Which row each row swaps with, under one turn or mirror:
K269: [  9 -34   0   5 -43  -2  15  -5  13  -4  -5  18   0  -8  14 -19]
K102: [ -3 -21  18  -5   8  15   3 -45  -1  -8  10 -16   1 -18  16  -7]
K121: [ -3  -7 -23 -15 -19  11 -24  -9  28   2  20   0 -17   8 -17 -13]
K364: [  8  33   0   4 -23 -27 -27  10  16   5   5   3   1  -4  17  -9]
K146: [ 17  -6   6  -2 -10 -21  10  16  -6  41  -9   6 -15   5  -8  24]
K944: [  1  -4  25 -21  -8  15   8 -17   4   6 -18 -29   3  -6  36   1]
K404: [ 20   1  27   4  -9  26  -5 -41   3   4   4 -13  25  22  -6   1]
K716: [  6 -19  19 -17  -1 -19  18   2  -7 -12  14  32  -3 -23 -19  -2]
K320: [ -7  35   6  31  -3   1  15 -14  11   1  22   8  16 -24   3   4]
K997: [-29  -9  -5  31  -7   5   7  -7   1  14 -15 -17  22   5 -12  17]
K392: [-26 -13  -5   7   6 -13   1 -13  23   9  -9 -22  -3  -5  15 -24]
K185: [  9  -9 -42 -21  -3  20  16 -28  -1   8   6   0  18 -20   5  10]
K556: [  1   0  -1  30   4   7 -10  -2  11   5   2  21  23 -50  -4  -1]
K130: [ 33  -4   1  -9  -9 -22  17  -1  13 -14 -11   4  19  20 -12 -29]
K715: [ 10   9  13  -8  -1  -6  42  -5 -19  -5 -11 -17  27   8   5  11]
K786: [ 12   9  35   6 -10  31   1  25  -5   7  -6  -9  30   3  15  10]
K70: [-16   0  -6  -6   9  10   2   1  -3   9  22  -1 -13 -47   6  15]
K777: [ 18  31  25 -24   8 -11  22   4 -10   6   6  -6  23   1 -20  11]
K433: [-20  -9  12   0   1   5  -7  29  -3  -8 -10  11  20  25  13  12]
K184: [  0 -21  -3  -3 -27  20 -14   5 -10  35   9 -21  25 -13   4  -6]
K870: [  0  -1 -10 -22 -18   3   8   0   9  -8   1 -30   7  35 -24   4]
K549: [ 24  14 -16 -10  11  -3 -35   2  28  15  -7  21  19  10 -10   0]
K585: [ 12  -5  23 -19 -12  40  -4  -6  -7 -16  -9   8 -27   1  -5   1]
K341: [-10  25  13  -8   6  31  26  17  24   0 -14   8  13   5  -6  15]
K878: [ 22 -30   7  -4 -28 -17  15  -7 -10 -23   5  -2   9   7 -27  -4]
K968: [ 37  11  -5  12 -12   5  -7   9  37 -21   5  13   8  -9  20 -20]
K758: [ 22 -25  13  -3  -4 -18 -15  -6  10  32  -9 -11  12 -17 -34   8]
K748: [ 10  11   1 -22  -1 -26  14  -4  26  -9   1   6  -8 -36  25   7]
K411: [ 18   8  -7   3   7 -19  -6   5   4 -12  19   3  16  -6 -43  29]
K967: [ 41 -17   1   6  -5  16 -18  -1  21  16  -9 -15  33  10 -26   1]
K461: [ 17  26  -7  19  -3  15  -9  -3  22 -12  -2 -15 -30   4   1 -17]
K735: [ 12  28 -27 -19  -5  15  12 -20 -11   6 -13   0  20 -24 -19  17]
K739: [  1  13 -15   5 -16  25   9  18  -1  29 -30  -5   0 -19   6  17]
K45: [ -2   3 -17  24 -11   1  -4   6   9 -19 -14  11  -3   5  38  -1]
K449: [ 11 -26 -27   0 -18  27  -3   0   8  17  -6  -7  17 -23  27 -10]
K277: [  0   7  24 -19 -30   2  -6  18  24  -5  27  20   2  -6 -15  24]
K27: [ 17  12 -24  -9  25   3  10 -26  16  18   7  15  -6   9  13  18]
K160: [ 26 -17  18   6  12  17  15 -11  -2  -4  23   8   3   9 -24  36]
K210: [ 10  -2   6  30  -4 -19 -12 -16 -15 -24 -18  18  14   4   7  -5]
K51: [ 27 -20 -23  10  -5  15  -2 -15  46  -3  -1  -6  26  -5 -20   4]
K759: [ 23  10   0 -15 -27  30 -21   6   0  -6  17   7  16 -18 -25  30]
K695: [ 23  -5  19 -31   1 -21  -3 -12  30  -7   7  -3 -16 -11  14 -19]
K343: [ 15 -21  -4  17 -10 -12  -2 -10 -12   5  33  13 -16 -24  19   4]
K345: [ 14  10  29   2   2  27 -14  17   5   3  -5  -2  -8  31 -15  -4]
K596: [ 13  18  16  -3   1  -3   5 -40 -15 -16  14 -11  -2 -21   1  29]
K959: [  5  -7   8 -22  -1 -20 -25  -1  16  20 -18  16   7 -37 -18   6]

Swapped with K277: K320
Swapped with K130: K944
Swapped with K364: K341
Swapped with K739: K549
Swapped with K758: K185
Swapped with K184: K51

Which row each row swaps with, under one turn or mirror:
K691: [-18  30  40  -4  -4   6  24  21 -20  -9 -17  -2 -11 -14  28  26 -11   2
   6 -30 -22  16   0]
K21: [ 12  19  -4  57   9  14  28  17  16 -20 -40 -18 -18   6  14  18  -3 -14
  -7   0  -5 -17  -9]
K215: [-16  -3 -31  56 -11  11 -31  33   9  13 -30  -3  -7  -3  13  15  -5  10
  18  -6 -14  12   1]
K510: [ -8  28   1   4 -10  -3  29  -1   0 -21 -49   7  -9 -11  15  22  -7   3
 -44   2 -19  -8  -2]
K767: [ -1  20 -22  47  -3  24 -12  11   4  -4  -2  24 -12  -3  24 -16  -7  -3
  39   2  -5 -16  -4]
K971: [  0  -9  14  31  -9  16  14  22 -28  21 -36 -19  -5  -2  18  29  -1 -19
 -15  -4  -9 -15 -13]
K18: [ -6  18  -3  27 -35  -2 -13   1 -15 -19  -4   4  24  -5  14  15 -35  20
 -17  18 -15 -13 -16]
K666: [ -4   2 -20   9   7  -5   1  18   3  -5 -41 -23 -32 -10  29  38 -12 -28
 -16   1  17  -8 -27]
K463: [ -5  19 -10  -7 -13   6  40  14  -3  22   6   2   0   1   8   7  -8 -17
 -36  -2 -23  18  -5]
K69: [  6  27   9  -8 -21   6   2  29  11 -26 -10  -9  24 -28   7  -7 -18   7
 -32 -12   2  -4   0]
K281: [ -3  23 -25  10  -1  -4 -28  37   7  -9  18  -1   1  -6   0  12  -2  -1
 -48  -2 -20   0  11]
K478: [ 23  29  10  38   5  16  12  29   6  15  12  -6  -2 -15  14  13   5   0
  32   8  -9  23   3]
K301: [ 31  12 -21  16  -3   5  11  42  32 -14  -2 -17   3 -28   9   7  14 -16
  -3  -2   5 -23  10]
K857: [ -9  18  13 -17   0   0  34  -1   6 -20  -6  -7  -8 -10  13  15   1   7
 -34  -5  -2 -36   0]
K266: [ -4  22 -39  22   2  26   4  35  -2 -12 -19  11  -1 -22   3  28   2 -33
  16 -32   7 -21 -15]
K247: [-15 -16 -11   4   9  16   0 -24 -14  20 -14 -21 -14 -12   5  42  -5   8
  12  -1   9 -13 -10]
K636: [  1  22 -12  18  21 -15  12  44  24  -6 -30 -11 -29 -32  16  15  11 -24
  10 -21  -4  17  13]
K746: [-35  29  19  -8  -4  -5   8  10  -9   5  -9   8 -15 -16  23   3  -4 -10
   8 -12 -40  17  36]
K193: [ -1  15 -17   8  -7  -6   4  41   2 -38 -42  14  -8 -10   7  44  -7 -22
  33  -9 -26   3   0]
K395: [-17  39 -38  27 -13   2   1 -12 -20 -13   3 -12 -15  17  23  16 -19  20
   1  -9 -44  -7   9]
K118: [-25  25 -14  26  -2   9 -19   5 -18  -9 -30  39 -23 -19  18  20 -32  17
  10   8 -18   1  -6]
K106: [-22  14  -8   3  -7  -1   3   9  21 -20   7 -58  -6  -4   2  30  -7  -1
 -12 -13  13 -16 -30]
K655: [-12 -10  -2  -1   2   4   3  15  20 -27 -28 -18 -24   5  27  14   6 -41
  -2   8  17   3 -17]
K756: [-13  21 -35  30 -18   1  -6  38  -2 -32   8  17  -5 -10  15   3  -6   8
 -36  -3 -15  19   6]
K403: [ -2  23 -28  20  -3   6  31  29   0  17  -1   5  -3 -11  19  31  -3 -21
  48  -2  -4  14  -2]
K415: [ 30   9 -12  39  -4   3   0  17  21 -16   2  25  14 -17  36   8   6   1
 -14 -18 -15   8  13]
K826: [ -5   7 -19  18  -5   0 -38  18   0  11   1   1  -4 -17  11  31   4  35
   2 -40 -12  -4  31]
K294: [-13   4  -8 -26  -6   5 -12 -18  11  -4   5 -34  -4 -13  14  -3  -7   8
  35   5 -17   7  -2]
K942: [  1  22 -19 -20  -5   1 -24   4  12 -18 -13 -42  -3  -9  20  15  -4 -10
  47 -10   8  -4  -1]
K949: [  0  13  -5  24 -11 -12  13  13 -18  20  -7  -8 -29  23  26  26  -8   0
  -2  21 -44   9   0]
K588: [-12  13 -31  29  -1   0  18  17  -5 -12   8  10 -26  18  10  -3  -7 -26
  -9  20 -23 -27  -4]
K710: [-16  19 -12 -11  -4   1 -13  17   4   8 -31  -6  -6 -26  22 -26 -11 -26
 -37  -2 -12  -6   6]
K621: [ -3   6  -1   2 -14  -2   7  22 -14   2   4 -23 -14 -13  29   8  13   8
  17 -27 -33  10  50]
K116: [ 42  21 -31  30  -2   8   3  33  15 -12 -41  -5   0 -19  19  17  18  11
  -3  -1   3  -5  13]
K466: [ -5  16   4  12 -17 -21  -4   0  -5  -2 -36  -9 -15  17  19  12   5  16
  11   4 -40  29  28]
K721: [  5  15 -41   3  -1  -4 -11   5 -23 -22 -34   7   8 -16  22   5  -8 -12
 -18 -44  -7  12   7]
K25: [ 10   4 -16  25  19  19  -7  25 -12   4 -50  -4 -22 -17  15  45  -3   4
  -1   0   6 -26 -23]
K530: [-61  -9   7  -9 -10  10 -11  12   3  -2   1 -13   1  -9  -2  15 -21   4
   1 -13  -4  -9 -17]
K744: [  1   3 -22  17  28  -2   4 -16   6  -8  16  -6 -11  -1  11  -8   4 -35
  -5 -12   4 -17  -6]
K852: [  8  31 -11   1 -17   9  -1  33  -3 -13 -34   1  29 -10   5   6  -2  36
  20 -32 -21   3  15]
K622: [ -5  34  14  27   1 -18 -17  38  14   2   4   7   8 -36  -5  16   3  20
 -11 -13   9  -8  -3]
K14: [ -3   7  -1   4 -22  -6   9   5   9  -9  20  20 -15 -15  16 -11 -24 -12
   4  29 -33 -15   1]
K78: [ -5  24 -24 -22 -15 -14 -17  39   4 -30 -44  11  -4 -18  12   5  -8 -21
   8 -11   5   4   0]
K173: [-11   5 -37   1  -9  13  17  37  -3 -18 -14 -36 -10 -13   8  68  -3   7
   8  -2  -9   7  -3]
K609: [ -6  -8   5  -7  -2  31 -24  32   3  -6  11   5  -2   5   8  20  -6 -28
  33  -8 -11 -27   1]
K677: [ -5   3  14  38  -2  -3 -24  29   8 -39 -29 -28  -2  -7  14  33  -4 -18
  28  -7  -3 -34   0]
K882: [-37  17   8 -18  -8  28  -7  10 -22 -31 -29  12   4  -5   9   6  -8 -10
  20 -25  -9 -12  -5]
K182: [-20  19  14   2 -20   6  -9  -6  12  13  -1 -22  20  13   5  17  -8  20
  10  22 -11 -25 -14]
K214: [-15  32 -45  31  18   6  15  39  12   0 -18   2  -4  -1   0  24   4 -29
 -11 -19  -2 -18 -19]
K242: [  3  12   9  -8  -2  12 -27  24   5   7   9   7   2 -14   7  11  -5  19
 -37  -5 -13 -34   4]
K613: [ -1  25 -20  33   6 -18 -39  -2  -3  -1  -5   5  -4  -3  17  -9   1  33
  33  -4 -14  -4  -2]
K339: [-13  38 -26  37 -27  -7  -8   5   3 -11  11  -7 -10   0  30  30 -27  17
  15 -35 -16  12 -16]
K64: [-10  27 -14   4   1 -14  35 -12   2  11  -6   0  -7  -5  11  38   4  14
  33   0   9  22  -2]
K413: [ -8   4 -21  -1  -9 -15  29  30  -2 -12  27 -27  -7 -16   8  26  -8   9
  41  -7   2  -2  -6]
K497: [-15   9   4   2  -3  19 -24  -7  -7 -20  -5 -53  -7  -6   7  13  -2 -19
  26   7 -21  19   7]
K665: [-15  23 -16  37 -14   6 -16  40  -8 -13 -37 -32  -8 -23  22  31  -8  27
  28 -14 -23 -24   5]
K720: [ -9   5  13  23  10   9  36 -10   6   3 -14 -25 -18  -2  16  -6  -4  10
  28   7 -12 -35  -7]
K282: [-10  -6  11  -1  22  13  30  -7  -5 -35 -22  -7   1 -33  21  29   2 -17
 -10  -9  -1  -5 -11]
K456: [  5  25 -26  39 -22   1 -25  15   9  -8 -31 -40  -8  -2  22  14  -3  20
 -28  -7 -18  19   6]
K969: [-14  23 -42  23 -10   4   2   5  -5 -12 -14 -11 -15  11  22  34  -5  27
  34 -37 -42   6   2]
K53: [ -4  25  -2 -22   1 -29 -12  49   0 -12   5 -18 -10 -29   3  33  -4   0
  31  -9  -1  11   1]
K225: [ -7  12   1   6 -17 -15 -19   3  41   7  -2 -16 -24  -3  31  17  -5  22
 -15  15 -20   8  24]
K376: [-19  -2 -10 -13  -4  10  -3   7 -41 -11 -12 -24   3  10  16  19  -3   4
  29 -24 -19 -25 -18]
K861: [-19  21   5   9  -8  10 -17 -12   4   6 -20  19 -12 -18  16 -24  -6 -19
 -27  -2 -19 -14   9]

Swapped with K609: K118
Swapped with K655: K756
Swapped with K25: K242
Swapped with K466: K413
Swapped with K621: K64

Which row each row swaps with, under one turn or mirror:
K129: [ -4  11 -11 -10 -14  20  -4  -8   8  50   0  -8 -12  -8  -7  40  10  -6
   7]
K443: [ -1  41   9  -3 -15  11  38  11  44 -21 -12  -5  15   8 -23   9  51 -17
  -7]
K589: [ -1  23  27 -12   8  20 -27 -13  16   5  18 -21   6  -9 -12   4  19 -17
   9]
K620: [ 11   6   5 -37 -25  15  49  -5  41 -28   0  -1  11  -1  -5  -2  23  -4
  -6]
K599: [-11  12 -33 -10 -19  22 -16   2  11  -7  29  19  -2  -3  15  23  32   4
  11]
K960: [ 16  16  23  -1 -17 -16  17 -14 -22   5   6 -23   6  35   3  33   9 -23
   4]
K260: [-19  -2  15   1 -17   0  -3  -9  39  -8   8 -25   6 -23   9  30  16  21
   7]
K984: [ 16  -2  -5 -18  -2   4  22  -4  -8   6   1 -12 -11  -6  10  47  21  11
 -34]
K682: [  8  13  26   0 -13 -15  20 -22 -14   5   0 -22   9  34   6  34   3 -28
   6]
K541: [ 20  18   1 -24   2  18  18  24  11  24  14   8  -6 -23   6  30  39 -16
   4]
K833: [ 11  34  -8 -17 -46   0  15  21  -1 -25   5   4  12  34 -20   0  28 -30
  -6]
K804: [ -8  41 -31 -35 -35  -1  23  -7  20 -28   2 -11  17  16 -28  18  26  -7
 -13]
K318: [ 20   6  33  -3 -18   5  27  -8  11   5  12  -3  41 -30   6  18  12  -2
  -6]
K899: [ 12  13  19  -4 -18  17  -4  12  -4 -18 -13 -43  -2   5 -16  48  21 -25
 -11]
K410: [ 36  -2 -13   7  -9  21 -15   0  -2 -25 -11  11  24   7   4  36  27   0
 -12]
K338: [ 17   7  -2 -22  -6  -1  15 -28  -2  22  -7 -28  13  11 -22  47   6 -35
  -6]
K68: [ -9  39 -10  -2  -1   8   3 -20   0 -27 -31   6   9  11 -10  33  38  10
 -18]
K774: [  3  -9  24 -14 -38  27  24  -3  33   0  10   1 -15  11 -25  31  19  23
  29]
K412: [ 19  33   2 -30  -9   9  -9 -34  33  -9  39  13  13  32  10  20  26 -25
  -4]
K814: [ -2 -24  19 -16 -26  29  12 -19  33  11  11  -1  -9  20 -17  23   7  -7
  35]
K209: [ 20  11  -3 -21   5 -21   3 -11  22  23  -9  -4  34   3   5  15  -1 -19
  10]
K93: [  7  18 -12 -19  -3  19  -2  13  11   6  34  13  -4 -23  22  28  36  -7
  19]
K63: [-23  34 -13 -29 -42  17  25 -13  49   7  13  12   5   8 -11  10  20   0
  18]
K127: [ -2  18  13 -13 -42  15   4 -19  19   3  37  30  17  25 -33  34  37  15
 -14]
K881: [ -5  20  21 -16 -33  15  46  -1  32  -9   5  -5  -7   5 -14  34  29  34
  22]
K89: [ 11  23  18  10   3  -3  32  -7  11  24  -2  -5   1  15  -6  61  41 -11
 -22]
K917: [ -3  11  16 -22 -26  -6  16  34  28  -8  24  -3  -5   4 -17  27  15  20
 -33]
K528: [  6  29  10 -25 -44   1  31  -6  21 -33  23   7  29  20  -1  46  38 -35
  -9]
K494: [ 10   0   4 -36 -18  23  56  -8  50 -10   4   1  19   1 -15  10  18  -6
 -12]
K371: [  6 -21  -1 -18 -40  12   8  14  45  14  21  27  16 -10 -14  33  31 -10
 -14]
K363: [ 13 -20   1  -8 -15  17  -5 -35  21   4  -9  13   6  30 -18  18  14 -33
  17]
K355: [  1  20  15  11 -38 -10 -29  -4  36 -17  -6 -18   3  17 -16  18  28   8
  15]
K796: [ 20  15   7  -1 -26  38 -24 -26   8 -10 -10 -14  -3  29 -32  26  13   9
  -5]
K699: [ 12  -4  18 -27  -6  -6  14  -8  51 -36  17  -5   0  46   2  26  13  -9
  -2]
K733: [  8  10  24 -35   7   3  24 -18  34   6 -10  19   3  33 -23  26  26 -38
 -14]
K457: [ 11  10  12   5 -34   9  -5  -2   9   2 -23 -16  35 -11  21  32  30 -18
  19]
K73: [  8   5 -15 -11  10  14  20  -5   1   5   1 -17  -4 -12   7  46  20  20
 -32]
K627: [  1  16 -21 -21 -34 -22   8   5  28  -4 -13   8  16  29 -29  25   6  26
 -11]
K284: [ -9   6   9 -28 -49 -11   5  27  45   0   8  -2  -4  40  -3  43  30 -11
 -12]
K941: [ 24   8  11  -2 -35 -18 -20  -7  30  18  22  23  21  17  -2  35  38 -31
   3]
K437: [  5  29 -15 -17 -42   4  12  21   1 -26   0  11  13  34 -17   3  26 -26
 -15]
K732: [-20  14 -34  -9 -13   1 -23 -19  20 -28  11   8  -5  32   3  20  28   0
   0]

Swapped with K412: K796
Swapped with K589: K127
Swapped with K599: K814
Swapped with K73: K494
Swapped with K804: K338
Swapped with K881: K541

